(in the rows, 128 means zero)
Each path below is one point turned by a fixed rotation once a step. After each direction that follows a path, write how fast that rotation turns it, in degrees a step (0 if it stays still).
Each turn is a multiple of 5 degrees from 10 to 175, or 0.
Each row of a path follows its step; steps can be skipped.

step 3: [120 125 113 147 127 118 129 134 146 117 139 121 130 128 122 132 134 123
 125 132 124 122 115 130 138 125 125 125 121 120 135 124 110 132 114 133
 117 124 128 134 126 115 122 116 125 134 120 121 121 129 129 142 132 124
 139 135 143 130 124 137 112 118 122 130 126 127 134]
step 4: [118 130 127 139 114 132 131 126 133 131 124 120 133 123 131 118 129 136
 130 130 125 130 120 126 131 129 138 117 133 110 129 105 107 134 142 134
 131 135 121 104 133 118 128 138 126 120 126 127 132 129 123 118 132 128
 126 130 127 122 133 136 135 128 137 123 127 141 110]
step 6: [128 129 132 108 136 127 126 140 129 141 122 129 141 135 133 132 126 130
 113 128 131 121 133 132 127 126 138 132 135 118 133 131 137 140 121 122
 133 110 133 123 144 147 114 127 132 125 120 124 119 144 122 124 131 119
 117 134 126 130 132 131 135 132 134 135 135 130 148]
step 9: [116 141 115 127 133 132 125 122 112 127 123 123 122 126 138 132 134 136
 144 125 127 129 129 133 126 140 112 117 125 115 123 124 128 116 135 121
 126 123 129 124 138 116 118 121 129 135 111 136 142 109 139 125 128 126
 117 120 139 124 125 135 116 121 130 120 127 129 134]
step 10: [125 118 122 127 129 143 126 120 118 128 119 139 132 138 118 142 140 124
 133 135 139 126 140 130 132 120 143 124 121 122 130 110 132 124 122 140
 124 122 128 131 129 121 130 119 127 136 117 126 116 140 126 120 133 128
 115 121 138 125 139 131 136 121 121 143 111 136 126]
step 11: [119 130 130 131 115 128 146 119 135 125 127 129 120 116 138 132 120 107
 131 125 139 133 110 126 130 127 142 133 128 131 120 124 136 147 123 120
 124 120 136 135 125 130 124 128 132 123 134 130 125 128 108 125 130 119
 119 130 140 137 130 146 132 115 128 131 132 130 128]
step 12: [149 122 120 119 123 132 121 136 144 114 134 129 115 125 129 117 131 137
 132 138 117 109 127 116 123 122 142 137 123 122 134 132 125 126 127 119
 123 134 125 130 139 133 137 142 134 131 132 125 125 125 118 116 136 127
 120 134 120 133 132 138 122 121 136 121 141 133 123]
step 13: [138 131 116 133 137 125 128 131 115 134 128 125 100 148 130 117 126 133
 121 119 115 131 138 117 127 140 129 122 129 139 120 133 127 137 136 135
 131 115 135 117 144 133 129 123 128 121 139 127 131 122 140 123 127 122
 126 126 132 122 116 129 140 124 136 124 134 131 129]
step 17: [136 117 115 119 130 140 127 133 124 127 127 119 125 142 146 129 126 129
 122 124 147 129 135 140 133 110 128 127 131 134 132 132 109 127 135 127
 141 117 138 134 133 125 133 135 133 123 125 146 125 127 134 129 120 121
 118 128 135 138 130 137 125 124 122 117 139 140 132]
Speeds:
[125 128 124 130 131 129 126 130 127 128 131 128 125 131 128 131 129 131
 124 130 132 126 128 128 129 130 128 126 127 129 129 130 131 127 127 131
 127 123 127 127 125 130 125 127 128 126 125 131 127 130 131 128 130 130
 128 127 125 129 129 132 129 129 127 127 129 127 127] | 100
[131 126 127 127 128 129 129 127 129 128 128 128 124 125 126 125 127 131
 130 130 126 128 124 133 128 127 125 130 128 129 130 130 128 130 133 128
 129 128 128 125 125 127 128 129 123 127 125 127 126 127 131 129 127 128
 125 126 125 128 126 130 129 127 132 128 127 132 127] | 90
[129 125 131 127 126 126 127 127 127 130 126 126 128 130 128 126 130 127
 128 129 128 133 129 127 130 133 128 130 129 128 126 127 128 127 129 128
 123 127 128 126 127 129 130 129 126 132 122 132 130 130 131 128 133 126
 127 127 129 129 128 127 130 129 128 128 130 128 128] | 80
